One turn moves each row of this set onto another row. After a few examples, where does it send each row asked below?
Q160: [  7  -9 -13  -1   9   9 -23   0  34 -12  -8   7  17  12  -3  -7  -4 -15
   1  24 -17   3  10 -13   7  -3   6   0  -8  -2  18   3]
Q720: [ 22 -10 -18  27   5  13   5  11   7   2   5   4   5  15 -11  -5  17  15
   0 -10   6   6 -12 -14  -3  -6  11   9  -7  -1 -17  -8]
Q491: [  5   0  18  19 -20  14 -16   3   8  -8  21  12 -13  15  -1   2  -9   0
   1   3  -2   2  -7  -5  -3  12   7   6   8  -9  -3 -21]
Q31: [ 21 -13 -23   1   8   2 -14  12  10   5   2  -7  12  16  -6  -5  15 -14
 -15  -1 -18  -1   8   2  10   4   8 -16   3  -5  14  -7]
Q58: [  5 -10   8  10   8  16  -9   1 -15  10   5  -5  -2  10  -3 -13   1  15
  13  -9   6  -5  25   0  17  18   0  13  22  -7  -4  18]
Q954: [ 12 -17 -18 -13   7  -1 -13  17  23 -10  -4  -7  13  24  -7 -10   4 -14
 -13  20 -13   4  13  -1   2   4  -2  -3  -3  -6  11   0]
Q792: [  1  -6   6   7   1   4   2  -1   8 -14  22  17 -10  10 -11 -12   2  -3
   1   1  18  11 -16   0  -3  21   2  12  18 -16   0  -4]
Q994: [  3  -9   9  13   6  18   1   6   5 -16   5  -4  -4  -3   3 -18  -4  27
  23   3  -1  10  21  -6 -14   4   5  14   4   5 -11  -6]
Q78: [  6 -21   3 -21 -14   1 -16  10   7   6   1  -3  -7   8   7 -11 -20   3
 -11   9  11  12   2 -10  10 -16   7  17 -12   1  -9   5]
Q356: [  0  -5  -9  26  20  21  -6  12  17  -8  14  13 -13  10   1  -1  17  12
  -9  13  15   7 -11 -20   3  -5  26   5  -5  -9 -10   5]
Q654: [  8   3   1   2  16  -1  -1  -9  17  -3  14   4   4   9 -11 -20   5  -2
 -14  29 -18  -1   3   5   9  -1   5 -15  -3 -14   4  -1]
Q149: [ 11 -24  -7  18  -5  14 -15   7   1  -9 -21  -1  -1  15 -12   2  -1  -1
  -1  20   9   8  11 -19  28   5  15  20  -4  -6 -10  16]
Q925: [ -7  -5  -6   1   4  -7  25   7   4  -2 -11   2  -9  -2  13  -9   2 -14
   8   6   1   2  17  -2  14 -18  10  13   4 -10  17  -6]
Q281: [  9  -2   4  20  -7  25 -21   8   8  13  -4  14   9  33 -10   5 -10   5
  -8   5   0  -5   7 -17  23   1   3  19  -6 -11 -10  10]
Q481: [ -3   5   1   7   9  24  -8  16  11   3  14  24  -2  22  -2   2  -6  13
 -23  19   5   2   3 -10   4   0  13  16  -1 -28 -17   8]
Q936: [-21  -8  -6  22   1   2   1   8   5  14  -3  13  14   0  22  -3   1  -6
  14   3   2  -9   5  -9   1 -15  11 -19   2  -5   9   0]
Q377: [ 12 -28 -12  -5 -13  -2 -17   3   0  22   0  -4   4   9   0  -9  -8   2
  -7  -9  21   8  -8  -5   1  -2   0  -5  -5  -1  -8  17]
Q686: [  7 -21 -15   7   4   2  -9  -7   4   3   8  13   2  -3  -6  -7   5  -5
   4 -11  29  13 -16  -7   4  13  10   2  13  -8   4  16]
Q500: [ -4  -7  -3  -3  17  26 -20  23  12   9   9  -5  -9  12  22  -6  -3  21
   3 -10  11   3  21 -14  -4  -1   7  13   3   1   4  14]
Q967: [-21   0   6  12  -6  -1  13  20   9   7  -9   1   7  27   3  -4  -8 -10
   0   3   8  -1  18   6   4   6 -15  -6   0 -10  14  -6]
Q528: [ -4  -9   2  -6  16  21 -15  16  -4  14   8  -5  -8  16  10 -10   0  16
   0  -8  12  -2  25  -5  11  11   2  15  15  -8   2  25]
Q321: [ -6  -5  -5  24 -11   5   5  10   1   7 -17   1  -3   3  12  10  -1 -16
   8  -6  -1  -1  22  -1  11  -1   7  -9   4  -7  23  -8]
Q402: [ 12   2  -3  12   2  10 -18 -10  24   1   4  11  19  11  -6  -8  -5  -4
  -3  23 -25  -6   6  -4  -1  -2   3 -17  -9 -11   8  -1]
Q912: [  1  -6   2   6   8  24 -11  20  16  -3   8  -5  -5   6  17 -11  -6  28
  14  -6   2   7  19 -12 -21  -3   5  10  -4   7  -5  -3]
Q650: [  5  -9  12   2 -18  15 -25   5  11  -7   8  11 -14   0  13   3 -19  -2
  -1   8  -2   9   2 -16  13  -9  21  17  -4   1   0 -14]
Q934: [-31  -2  -2   2  14   1  12  14  16  -1  -5  20  15   6  13 -10  -6 -10
   7  11  14   6  12  -4  12  -6   4   3   5  -9  16   1]
Q467: [-11  -5   2   9  -3 -11  22  12   2  14   0  -3  -1  17  12 -16   5  -3
   7   9  -2 -11   6   1  -4 -19  -4  -9  -3  -8   2  -6]
Q569: [ 21 -23 -18   7  -4   5  10  13  -5  -9 -11   0   6  10 -18  -6   4   9
  -8  11   5  15   8  -6   2   2  10  19  -1 -14 -24   2]
Q729: [  6 -12  11  19   6  16  -1  -5  -8 -10   2  -3  -1  -3  -5 -18   0  19
  26   0   1   3  22  -4   8  14   5  15  16   0  -7   5]
Q18: [ 15  -4 -14   4  24   0  -6  -4  14  -2  11   1   4   3  -6 -15  18 -11
 -12   9 -14   2   2   0  25  -2  17 -11   3  -5  15  -3]

Q491 moves to Q650
Q729 moves to Q994
Q967 moves to Q321
Now find these:
Q160 moves to Q954
Q569 moves to Q720

One turn moves each row of this set onto another row. After a few examples, where does it send each row asked below?
Q998: [ -1 -17 -13   3  21 -14 -20  21  10  -1   8  20  -1  16  -8  12  -9   7
   5   6  -2   1  14   1   2 -13  -4]
Q873: [-15 -15  24  -2  10 -22 -32   2   2  12 -13  21  -9  -4   1  -2   3   7
  25   0  -8  17   2  14   6 -12  -7]
Q866: [ -5 -31  28   1   6 -23 -29  -4  -1   8  -6  14 -17  -9  11 -12   5   9
  16   7 -10   7 -22   7  -2 -11 -18]
Q818: [ 14   6  11   2  -2 -11 -12   4  14   5  -3  16 -18  -8  18 -10  -2   7
  21 -11  16  23 -16  17 -17 -24  20]
Q199: [ 15  -4  15   7  -4  -5   2  -4   4   9 -13  23  -9  -3   6  -6  -3   1
  22  -7  11  11 -18  16 -16 -32  18]
Q84: [-14 -18  23  -1   4 -34 -31  14   2  10   4  13 -13  -3  20 -17 -10   1
  14  -5  -7  -2 -19  -1  -9 -17  -8]
Q322: [ 32   8   9   0 -11 -20  -7   1  22   8  -1  19  -4   4   3  14  -1   6
  12 -16   3  13   6  -2 -20 -18  19]
Q73: [ 43 -13   4   7  15 -22   5  -1  -5   2  11  12   9   2 -17   3   5   7
  -1  12  -8   1  -4   6  -9 -12   7]
Q675: [ -6 -18  25  -2   6 -25 -33  -5   6  20 -10  13 -20 -11  12  -9  -1  12
  13  -4 -15  14 -12   3   3 -21  -7]
Q846: [ 43   4   8   1  -5 -25  -9  -2  16   8  11  17   0   7  -5  16  -3  12
  -2  -6  -7   3   6 -10  -7 -18  14]
Q579: [ 20  -8  22   1  -6  -2  -1   1   4   1  -3  20   2  -1   9  -7   4   1
  22  -3  12  12 -33  21 -20 -16   3]
Q17: [ -2 -18  -6  -2  18 -13 -13  14  10   0  16  11   1  21 -10  14   1   3
   2  16  -4   3   8  -4  -7 -21 -10]
Q568: [-24  -7  26  -3   4 -33 -28  13   0  11   7  15  -4   8  10  -5  -2  -1
  24   0   0   6  -4   7 -11 -15  -7]
Q376: [ 44 -10   3   8   8 -28 -15  11   7 -17  25  14  -5   2   1   0   4  13
   4   9   8   2  -5   7 -16   9   1]
Q471: [-15 -12  30   2   4 -26 -21  13   4   9 -12   9   1   8  10   0 -12  -3
  26   1  -5  -3  -2   9  -7 -13 -12]
Q841: [-15 -18  29  -4   8 -20 -28   2   5   2 -11   8  -9  -2   3  -2  14   1
  25  13  -9  15  -5   8  -5 -14 -14]
Q833: [ 25  -7  -7   3  11 -24 -17  19  13 -17   2  21 -12 -13   1  -8  10   0
  12  -7   7  17   4   5 -24 -10  26]
Q143: [ 42 -15   3   5   4 -26 -15  -7   2  13   7  21  -1  -2   0  -1 -14  26
  -2  -3 -15  -3 -16 -18  -2 -10   0]
Q520: [ 36 -16   0   7   9 -34 -22  -1   6  -4  19   6 -17  -4  12 -10  -4  24
  -1  10  -6   3 -16 -20 -15  -7   0]
Q908: [ 36  -9   8   5   4 -21  -7   9   5  -8  19  15   3   3   3  -1   8   6
  16   1  16  11 -13  21 -27  11   0]
Q740: [  2 -15  -6  -3  15 -12 -26   9  13   4  22  20  -4  19  -6  18   3  16
   5  11   3  12   8   4   1  -5 -14]
Q40: [ -9 -20  27   6   4 -31 -17   1  -3  21  -5   8 -10   2  14 -10 -16   3
  15  -1 -10  -7 -16   6  -6 -21 -11]
Q680: [ 34  -6  -7   3   9 -29 -21  15  12 -18  10  22 -12  -8  -3  -2   5   6
  -2   0  -3   6   8 -11 -12 -16  23]
Q186: [ 32 -11   8   4   8 -13  12  -5  -2   9  -2  15  11   2 -17   4  11  -2
  11   3  -2  11  -5  13 -21 -19  12]
Q849: [  7 -16  -2  -1  10  -7 -23  10  23  -1   5  12  -4  19  -4  24  -3  13
   5  11  -4   6  11  -2   1 -10 -15]
Q109: [ 30 -15  -5   6   7 -35 -19  -3  -1   5  14  23 -15  -5   3  -9  -7  21
  -3   0  -9   0  -9 -26  -9 -21  12]
Q243: [ 40 -22   0   8  17 -28 -10   2  -1   1   7   4  -1  -5   2 -11 -11  17
  -2  10 -15  -4 -21 -14 -10  -8  -2]
Q497: [ 13  -3  11  -2   7  -9 -10  14   6  -5   2  15  -5 -10  13 -19   6  -1
  19  -5  12  21 -29  20 -22 -18  14]

Q322 moves to Q186
Q17 moves to Q740
Now find these:
Q376 moves to Q680
Q84 moves to Q675
Q818 moves to Q199
Q243 moves to Q520
Q568 moves to Q873

